128 stands for zero in the data rows.
All groups share one centre, and each spreads out both ways along 4 directions of its own. There are 2 groups.
The table, row by row:
[118 143 112 119 100 177 142 120  25 208 214 164]
[177  89 178 127 147 173 188  98  93  75 210 153]
[129  87 154 113 136 200 152 116  81 134 163 137]
[111 149 106 122 130  91 132 130 140 149  79 106]
[134 182 124 143 112 152  85  54  74 203 203 184]
[147 213  69 114  66  69 122 172 151 184   0  95]
[ 54 109 155 134 137 142  55 157 181 129  81  76]
[137 171 124  85 146  24  90  96 152 112 103 125]
[128 245 142 172  95  54  41  32 107 145 190 185]
[123 107 163 179  69 179 115 101 162 138 160 125]
[149 122 105 111 177  93 253 143 108  68 177 116]
[ 80 165 147 161 144  80 151 172 147  79 129  95]
[109 130 150  93 140 107 143 122 129 164  98  93]
[167 117  80 117 124 152 203 121 112 128 136 148]
[131  72 110  70 147 108 200 223 141  92  62  85]
[138 107 144 132 135 167 111 135 117 118 172 149]
[120 153 135 136 117 121  82  61 125 115 151 137]
[207 174  70 106  81 138 126 122 134 169  46 118]
[144  65 131 146 127 145 185 171 146  60 118 120]
[201  58 144 121 173 173 193  44  70 113 249 168]
[114  90 154 155 136 163  49 129 132 137 137 131]
[130 109 122 116 141 159 135 131 134 122 113 108]
[108 137 166 246 111 113 106 111 255 113 110 104]
[199 139  89  69 109  99 240  96  93 172 142 153]
[126 107 120 113 139 134 112 145 124 108  90 128]
[109 155 108 116  99 120  77 190 166 165  32 126]
[117 168  97 129  84 105  31 200 156 156   5 111]
[ 56  71 203 116 176 141  73 142 114  71 180 144]
[ 85 104 131 153 146 122  93 156 156  87 102 100]
[185 134  74 116 102 185 130 100 116 158 127 132]
[ 87  80 178 136 201 117 146 123 123 104 202 129]
[116 136 145 126 115 112 120 117 191  91  87 107]
[152 153 128 145 124 109 107 105 127 143 129 157]
[ 36  91 182 157 138 140  66 172 141  73 153 107]
[193 133 100 117 100 180 187  80  90 154 132 180]
[136 106 154 164 113 170 155 116 195  97  98 102]
[152 195  95 110 137  60 113 110 110 150 158 119]
[119 125 100 102 132 118  69 139 142 163  65 147]
[ 55 126 165 163 158  68 132 168 117  82 160 110]
[141 101  66  72 155 162 210 199  35 189 208 146]
Some rows of the table again, each followed by its group:
[ 55 126 165 163 158  68 132 168 117  82 160 110] H
[193 133 100 117 100 180 187  80  90 154 132 180] H
[114  90 154 155 136 163  49 129 132 137 137 131] H
[136 106 154 164 113 170 155 116 195  97  98 102] V
[152 195  95 110 137  60 113 110 110 150 158 119] V
[134 182 124 143 112 152  85  54  74 203 203 184] V
[201  58 144 121 173 173 193  44  70 113 249 168] H
[118 143 112 119 100 177 142 120  25 208 214 164] V
[126 107 120 113 139 134 112 145 124 108  90 128] V
[ 87  80 178 136 201 117 146 123 123 104 202 129] H
[120 153 135 136 117 121  82  61 125 115 151 137] V
[137 171 124  85 146  24  90  96 152 112 103 125] V
[177  89 178 127 147 173 188  98  93  75 210 153] H
[138 107 144 132 135 167 111 135 117 118 172 149] H
[141 101  66  72 155 162 210 199  35 189 208 146] V
[149 122 105 111 177  93 253 143 108  68 177 116] H
[131  72 110  70 147 108 200 223 141  92  62  85] V
[117 168  97 129  84 105  31 200 156 156   5 111] H
[185 134  74 116 102 185 130 100 116 158 127 132] H
[130 109 122 116 141 159 135 131 134 122 113 108] V
[ 54 109 155 134 137 142  55 157 181 129  81  76] H
